In the rows, zero is written as 128.
One turn sends every row of this set to another row. A few are shown first. Where does it send the rows asked after them?
Zise: [128 109 138 107 162 116 125 126 108 168 159 142 106 121 121 127 157]
Vev: [115 117 112 159 106 147 135 148 107 123 165 133 111 139 124 110  74]
fifi: [144 137 127 145 100 149 127 165 132 115 123 128 135 191 107 124 161]
suk: [122 134 109 150 155  96  95 157 156 108 118 146 105 170 106 111 118]
nik: [130 124 139 108 103 148 163 117  92 134 141 150 137 107 122 134 130]
Tunu: [116 128 140 153 155 101 127 176 112 126 150 170 143 129 111 115 121]
sok: [161 144 106 112 120 125 135 108 129 103 136 120 161 180 120 148 147]
ruz: [151 132 109  98 121 128 143 123 117 111  93  88 127 116 132 134 139]
futuf: [ 92 120 140 150 161 115 111 161 141 135 156 168 109 142 100 126 112]
Duzom: [117 116 156 123 177 121 154 143 118 103 127 157 125 119 136 119 140]
minat: [116  99 146 140 118 117 136 128 140 105 126 104 124 133 160 123 181]
dabe: [116  87 141 130 146 107 120 121 151 100  92 123 145 153 134 113 116]
vefa: [129 131  81 127 142 103 108 137 123 141 175 166 139 150 103 128 145]
luk: [122 125 100 135 109 137 133 149  84 108 157 155 104 158 106 151 118]
Vize: [140 140 118 172  85 139  99 116 146 147 146 138 124 136 121 102 107]
Duniv: [163 154 105 117 108 109 112 123 100 143 141 149 110 159  91 123 133]
Fami: [116 124 134 124 115 143 151 136 133 100 142  98 160 120 128 166 159]
Bobi: [120 113 118 118 112 150 122 106 157 123  98  83 112 119 134 141 121]
Bel: [116 117  91 131 125  94 129 133 163 106 154  95 122 169 126  83 115]
Lifin: [108 125 139 159  84 141 120 149 123 138 146 129 127  88 118 140 143]
suda: [130 178 125 137 120 140 140 146 130 146 184 144 102 160 103 124 110]
zivi: [ 97 145 123 133 131 142 122 116 120 121 138 127 142  84 156 134 101]
dake: [110 132 137 115 118 169 154 105 129 141 149 144  89 109 121 128 115]
Bod: [ 89  88 165 126 166 130 135 127 141 122 130 149 124 127 126 130 119]
pab: [100 146 114  88 150 122 122 111  99 127 137 130 116 111 124 158 113]
kizat: [119  96 145 103 142 103 142 122 136 124 134  85  93 145 138 105 150]
Dat: [143 141 117 135 128 146 131  99 175 120 149  94 131 165 133 104  95]
Rade: [127 116 119 157 135  83 100 163 137 114 115 142 154 161 112 104 111]
Rep: [157 175  99 127 125 111 120 159 141 121 132  84 123 168 114 130 124]
miki: [123 153 144  81 150 127 115 122 150 148 107  90 131 148 113 115 132]
zos: [125 160 146 123 126 144 114 130 155 127 100 107 165 130 141 124 158]
Ruvid: [122 109 147 154 141 138 120 127 131 160 158 144 129  98 151 115 155]
kig: [124 149 137 148  89 132 133 145 117 149 178 147 157 156 104 138 114]
zuse: [122 128  90 158 137 119 110 137 150 150 182 149 141 129 124  92 111]
vonu: [124 139 128 104 124 118 135 148 103 151 154 114  79 107  89 125 129]
seg: [130 143 113 147  97 122 100 145 159 133 131  83 151 168 117 144 113]
Duf: [117 130 133  99 149 141 160 130 150 121 157  70 106 123 118 125 112]
lodid: [120 120  86 135 112  95 124 139 148  86 143 121 142 173 126 124 160]
parib: [132 120 127 124 170 109 130 131 147  84  91 132 112 153 136 111 137]
mun: [140 126 137 132 112 143 129 158 147 140 134 101 115 191 100  86 109]

futuf moves to Bod
seg moves to kig
And these:
Vize moves to Lifin
mun moves to Vev
Ruvid moves to minat

